50 stands for zero in the data rows.
Some points, each followed by its number:
[57. 52. 52. 53. 53. 53. 62. 54. 30. 62. 51. 33. 55. 50. 56. 52. 50. 42. 44. 61. 64. 58. 56. 57. 49. 50. 44. 49. 38.
 38. 29. 47.] 0
[47. 57. 43. 54. 46. 54. 50. 54. 67. 48. 44. 60. 44. 44. 51. 55. 52. 50. 50. 44. 38. 41. 44. 42. 51. 54. 50. 52. 60.
 54. 50. 50.] 1
[50. 45. 49. 53. 51. 54. 45. 52. 55. 51. 33. 64. 47. 48. 56. 52. 53. 51. 43. 51. 53. 45. 50. 48. 49. 46. 44. 59. 54.
 51. 43. 46.] 2
[35. 39. 44. 56. 48. 53. 45. 53. 67. 33. 48. 66. 47. 44. 40. 46. 56. 59. 58. 37. 53. 41. 45. 41. 53. 54. 57. 52. 57.
 63. 64. 48.] 3
[34. 45. 44. 55. 46. 53. 43. 53. 67. 53. 47. 61. 50. 44. 40. 53. 52. 53. 47. 59. 33. 36. 46. 41. 56. 49. 55. 48. 56.
 62. 74. 50.] 4
[92. 91. 99.  0. 70.  0. 45.  0. 33. 16. 74. 36. 50. 75. 11. 21. 44. 43. 70. 53. 52. 99. 76. 70.  0. 46. 90. 72. 25.
 20. 99. 73.] 5
[46. 38. 46. 59. 52. 51. 45. 53. 68. 49. 55. 46. 53. 41. 56. 52. 51. 45. 51. 46. 45. 44. 47. 48. 51. 50. 42. 56. 55.
 56. 51. 44.] 6
[61. 43. 47. 50. 53. 54. 43. 55. 52. 62. 44. 48. 51. 50. 55. 57. 50. 52. 54. 46. 44. 40. 48. 45. 50. 53. 48. 53. 55.
 58. 45. 50.] 7
[37. 44. 45. 56. 50. 52. 47. 54. 68. 40. 38. 59. 48. 48. 39. 45. 49. 52. 55. 41. 45. 48. 46. 41. 62. 59. 47. 55. 63.
 68. 59. 51.] 8
[95. 92. 99.  0. 76.  0. 74.  0. 27. 24. 80. 23. 56. 74. 29. 12. 29. 33. 64. 59. 46. 97. 86. 63.  0. 49. 94. 69. 22.
 12. 99. 76.] 9
[56. 50. 48. 60. 57. 55. 50. 55. 41. 63. 57. 47. 49. 44. 53. 49. 52. 46. 42. 54. 62. 52. 52. 56. 52. 40. 46. 43. 40.
 46. 35. 44.] 10
[61. 43. 47. 53. 41. 53. 57. 52. 42. 62. 53. 39. 51. 49. 58. 52. 52. 52. 42. 52. 61. 59. 53. 57. 51. 44. 45. 47. 45.
 47. 34. 46.] 11
[64. 52. 51. 48. 53. 54. 55. 54. 27. 65. 44. 38. 46. 56. 58. 50. 48. 50. 44. 68. 68. 60. 61. 61. 57. 39. 46. 40. 40.
 38. 29. 45.] 12
[54. 48. 49. 53. 60. 56. 47. 55. 45. 58. 46. 39. 50. 49. 56. 54. 51. 42. 44. 61. 58. 58. 54. 53. 53. 51. 45. 51. 40.
 54. 40. 47.] 13
[53. 48. 41. 49. 56. 53. 47. 56. 40. 59. 58. 42. 53. 60. 54. 56. 49. 45. 46. 50. 62. 54. 51. 57. 51. 42. 44. 41. 43.
 37. 38. 52.] 14
[51. 46. 45. 55. 43. 47. 43. 56. 53. 61. 54. 61. 56. 39. 53. 53. 49. 46. 50. 44. 58. 51. 48. 54. 51. 51. 48. 66. 54.
 46. 36. 48.] 15
[38. 38. 44. 57. 44. 55. 47. 53. 67. 40. 50. 59. 45. 46. 50. 47. 46. 60. 55. 41. 47. 42. 43. 43. 54. 53. 50. 57. 50.
 64. 65. 49.] 16
[60. 47. 46. 52. 55. 55. 58. 54. 22. 59. 55. 46. 48. 52. 58. 51. 53. 46. 43. 67. 68. 48. 53. 56. 50. 35. 46. 44. 40.
 42. 38. 48.] 17
[48. 46. 46. 55. 45. 53. 53. 52. 67. 50. 46. 55. 53. 49. 50. 54. 54. 59. 51. 43. 43. 41. 48. 42. 53. 50. 44. 53. 51.
 55. 48. 47.] 18
[42. 47. 45. 57. 56. 54. 57. 53. 57. 52. 45. 52. 49. 49. 52. 55. 55. 45. 48. 42. 54. 56. 49. 52. 58. 46. 43. 48. 46.
 47. 38. 48.] 19
[33. 43. 44. 55. 47. 54. 46. 53. 70. 38. 46. 59. 50. 47. 36. 42. 54. 60. 54. 39. 32. 37. 46. 40. 52. 64. 52. 55. 63.
 65. 67. 58.] 20
[52. 48. 49. 54. 49. 56. 62. 57. 31. 53. 54. 43. 50. 59. 54. 59. 47. 48. 59. 53. 60. 53. 45. 58. 51. 48. 47. 47. 45.
 50. 36. 41.] 21
[49. 51. 46. 55. 44. 54. 47. 52. 44. 53. 58. 52. 49. 52. 52. 54. 52. 37. 50. 59. 53. 55. 47. 55. 54. 47. 45. 46. 44.
 48. 51. 47.] 22
[51. 50. 46. 53. 46. 55. 61. 52. 30. 57. 55. 39. 46. 47. 56. 53. 51. 48. 42. 65. 65. 74. 55. 57. 52. 49. 45. 37. 41.
 48. 31. 47.] 23
[50. 44. 44. 50. 44. 58. 49. 49. 71. 28. 50. 65. 54. 37. 37. 42. 54. 61. 57. 41. 32. 38. 48. 39. 61. 57. 54. 52. 72.
 62. 75. 51.] 24
[50. 50. 48. 53. 57. 54. 55. 52. 25. 66. 59. 45. 51. 46. 56. 53. 53. 45. 43. 62. 58. 50. 53. 57. 52. 43. 44. 41. 40.
 43. 38. 44.] 25
[38. 39. 46. 58. 45. 54. 41. 54. 70. 41. 40. 60. 45. 49. 49. 51. 56. 51. 53. 40. 51. 48. 44. 43. 52. 54. 59. 51. 62.
 53. 65. 49.] 26
[44. 49. 40. 57. 52. 54. 45. 43. 58. 46. 42. 47. 51. 46. 59. 56. 52. 54. 53. 54. 59. 45. 50. 51. 56. 57. 42. 51. 62.
 53. 44. 49.] 27
[43. 50. 48. 57. 43. 52. 42. 57. 54. 47. 43. 57. 42. 46. 53. 55. 50. 48. 55. 41. 55. 39. 43. 50. 55. 44. 52. 50. 54.
 54. 61. 53.] 28
[37. 45. 43. 55. 49. 54. 47. 54. 67. 48. 44. 56. 52. 51. 49. 54. 56. 51. 47. 48. 49. 40. 46. 41. 49. 49. 50. 50. 54.
 56. 60. 51.] 29
[58. 50. 48. 51. 61. 54. 58. 57. 36. 62. 48. 48. 50. 47. 57. 51. 54. 56. 52. 58. 57. 54. 42. 44. 55. 51. 45. 45. 44.
 48. 30. 47.] 30
[30. 48. 43. 58. 37. 53. 44. 55. 67. 38. 37. 69. 44. 47. 38. 49. 45. 56. 65. 44. 28. 42. 45. 43. 53. 56. 53. 56. 67.
 62. 61. 66.] 31
[38. 44. 45. 56. 55. 54. 48. 53. 64. 45. 46. 51. 48. 46. 54. 54. 51. 54. 49. 45. 55. 39. 45. 48. 50. 55. 50. 49. 42.
 56. 60. 50.] 32
[51. 47. 45. 50. 56. 53. 47. 54. 46. 56. 46. 54. 51. 47. 56. 55. 53. 66. 48. 47. 57. 44. 45. 50. 50. 48. 48. 45. 44.
 57. 43. 50.] 33
[55. 68. 69. 51. 58. 53. 61. 53. 21. 54. 49. 43. 51. 52. 57. 50. 52. 35. 41. 48. 58. 60. 51. 56. 52. 36. 45. 41. 40.
 43. 34. 56.] 34
[54. 40. 48. 52. 52. 52. 54. 56. 36. 72. 61. 40. 49. 51. 55. 55. 50. 49. 46. 45. 56. 57. 52. 54. 49. 47. 46. 49. 42.
 41. 34. 50.] 35
[53. 42. 44. 58. 43. 54. 53. 53. 63. 50. 40. 51. 52. 47. 51. 52. 49. 45. 46. 44. 45. 55. 45. 48. 52. 51. 53. 58. 49.
 58. 54. 47.] 36
[53. 52. 42. 55. 36. 50. 50. 57. 32. 57. 52. 44. 51. 55. 50. 57. 53. 46. 41. 73. 43. 49. 47. 49. 48. 50. 44. 42. 59.
 58. 43. 37.] 37
[53. 46. 48. 55. 53. 54. 61. 55. 36. 60. 55. 46. 55. 59. 60. 49. 52. 49. 46. 68. 50. 52. 54. 54. 53. 50. 41. 41. 41.
 48. 36. 45.] 38
[38. 47. 44. 57. 53. 50. 43. 50. 68. 41. 39. 60. 47. 52. 39. 49. 50. 45. 59. 44. 35. 35. 49. 34. 62. 54. 51. 56. 64.
 67. 62. 50.] 39
[45. 43. 39. 56. 38. 57. 45. 51. 59. 52. 38. 50. 46. 46. 49. 45. 51. 44. 47. 41. 43. 44. 47. 42. 51. 55. 46. 59. 61.
 57. 58. 53.] 40
[39. 36. 66. 60. 45. 60. 42. 54. 69. 39. 41. 52. 52. 57. 54. 58. 45. 62. 51. 35. 27. 46. 37. 44. 60. 50. 49. 58. 62.
 62. 67. 52.] 41
[46. 61. 43. 57. 44. 53. 44. 52. 51. 50. 43. 52. 44. 54. 51. 54. 47. 54. 60. 44. 42. 50. 43. 48. 57. 58. 46. 48. 59.
 50. 43. 44.] 42
New points follow, each followed by the numbers of its two nearest points above, nearest first.
[48. 52. 48. 54. 52. 54. 53. 53. 51. 46. 44. 50. 49. 49. 50. 54. 51. 56. 47. 44. 48. 52. 48. 54. 54. 50. 45. 59. 43.
 49. 41. 47.] 19 33
[46. 48. 42. 53. 44. 53. 47. 53. 52. 52. 55. 55. 49. 52. 55. 55. 52. 47. 50. 49. 51. 51. 50. 56. 53. 46. 45. 52. 48.
 49. 43. 51.] 22 19
[43. 49. 38. 52. 37. 53. 48. 50. 64. 43. 38. 52. 50. 51. 53. 54. 50. 55. 45. 53. 50. 48. 51. 43. 47. 61. 50. 49. 55.
 59. 56. 49.] 29 40
[47. 55. 42. 55. 52. 51. 40. 42. 59. 52. 54. 51. 45. 46. 62. 58. 48. 58. 55. 54. 52. 44. 47. 50. 56. 50. 41. 57. 51.
 32. 32. 51.] 27 42
[50. 50. 46. 52. 40. 51. 49. 54. 47. 57. 57. 42. 56. 52. 54. 56. 49. 53. 49. 56. 58. 49. 48. 51. 57. 51. 44. 47. 45.
 47. 44. 44.] 22 11
[54. 47. 47. 53. 47. 54. 50. 55. 49. 50. 52. 51. 47. 50. 57. 50. 53. 49. 48. 44. 55. 46. 49. 52. 56. 55. 43. 53. 51.
 50. 43. 51.] 19 33
[43. 56. 57. 61. 42. 52. 47. 56. 51. 48. 64. 51. 57. 57. 51. 53. 51. 48. 42. 56. 49. 46. 48. 51. 48. 38. 45. 46. 49.
 47. 43. 43.] 22 10
[49. 49. 48. 52. 47. 53. 49. 54. 46. 56. 49. 50. 49. 45. 58. 52. 52. 60. 48. 51. 54. 45. 47. 51. 54. 50. 45. 50. 48.
 52. 39. 45.] 33 7
[53. 50. 48. 54. 52. 53. 49. 54. 36. 55. 54. 51. 47. 47. 58. 51. 52. 52. 44. 52. 56. 55. 50. 53. 54. 51. 45. 48. 45.
 48. 39. 45.] 10 30
[94. 91. 99.  0. 80.  0. 66.  0. 20. 18. 80. 14. 53. 73. 29. 17. 27. 35. 62. 68. 60. 91. 87. 76.  0. 56. 86. 55. 25.
 12. 99. 69.] 9 5
[48. 57. 49. 53. 45. 56. 52. 53. 55. 45. 57. 51. 50. 54. 55. 56. 49. 53. 49. 45. 45. 42. 44. 47. 59. 50. 48. 50. 49.
 52. 46. 50.] 18 42
[39. 38. 45. 53. 42. 48. 39. 57. 64. 39. 40. 62. 49. 53. 48. 49. 51. 52. 51. 41. 50. 45. 41. 42. 56. 54. 50. 52. 65.
 49. 50. 51.] 26 29
[53. 52. 43. 53. 57. 53. 50. 54. 49. 51. 45. 50. 48. 49. 53. 55. 53. 45. 47. 55. 55. 39. 52. 51. 53. 53. 43. 45. 57.
 53. 40. 44.] 27 7
[49. 42. 47. 54. 43. 60. 55. 56. 68. 41. 47. 53. 50. 55. 46. 50. 42. 61. 50. 41. 36. 40. 44. 38. 53. 51. 48. 56. 52.
 62. 65. 49.] 16 18
[46. 54. 51. 49. 55. 55. 65. 51. 19. 53. 54. 29. 46. 51. 59. 47. 50. 48. 47. 54. 69. 65. 61. 52. 54. 54. 46. 52. 39.
 40. 24. 49.] 0 23
[63. 48. 49. 53. 51. 53. 44. 53. 51. 55. 40. 57. 47. 53. 55. 54. 54. 48. 42. 47. 46. 39. 48. 52. 55. 47. 45. 41. 54.
 53. 53. 51.] 7 2
[54. 52. 61. 50. 50. 57. 43. 58. 47. 52. 48. 50. 53. 40. 58. 50. 55. 49. 44. 53. 67. 56. 50. 49. 53. 50. 45. 43. 44.
 35. 33. 44.] 10 13
[62. 54. 61. 52. 65. 54. 56. 55. 22. 62. 57. 24. 43. 57. 58. 55. 56. 40. 38. 61. 67. 52. 54. 56. 50. 47. 46. 46. 40.
 36. 27. 48.] 0 12
[64. 47. 60. 55. 60. 59. 59. 57. 28. 58. 48. 22. 50. 51. 56. 52. 47. 35. 39. 66. 71. 60. 55. 61. 59. 54. 46. 43. 43.
 42. 23. 55.] 0 12
[45. 42. 40. 57. 51. 54. 54. 53. 56. 55. 42. 51. 61. 51. 51. 52. 47. 55. 50. 47. 49. 43. 50. 44. 55. 53. 48. 50. 61.
 49. 40. 44.] 18 27
[89. 89. 99.  0. 69.  0. 50.  0. 38. 10. 65. 51. 58. 78.  0.  5. 29. 56. 71. 61. 43. 87. 61. 72.  0. 64. 99. 68. 31.
 37. 99. 73.] 5 9
[47. 50. 42. 59. 41. 46. 46. 53. 74. 49. 49. 49. 46. 52. 64. 54. 45. 51. 51. 50. 54. 38. 50. 36. 63. 45. 47. 51. 50.
 60. 51. 48.] 18 29
[36. 59. 41. 55. 44. 61. 43. 55. 67. 47. 44. 58. 48. 46. 49. 52. 48. 48. 49. 46. 37. 43. 41. 42. 54. 52. 51. 44. 60.
 63. 53. 55.] 1 29
[47. 45. 47. 58. 43. 56. 47. 53. 64. 53. 45. 59. 48. 52. 52. 52. 49. 41. 53. 41. 47. 52. 45. 46. 52. 47. 47. 47. 48.
 58. 60. 50.] 36 29
[61. 47. 49. 45. 39. 59. 48. 59. 41. 54. 52. 48. 50. 55. 56. 56. 51. 48. 44. 60. 53. 49. 47. 58. 55. 49. 45. 49. 43.
 46. 55. 43.] 22 11
[47. 60. 50. 57. 62. 59. 51. 55. 52. 50. 49. 51. 50. 46. 51. 50. 55. 50. 52. 43. 49. 43. 46. 57. 54. 52. 41. 47. 49.
 45. 46. 43.] 19 42
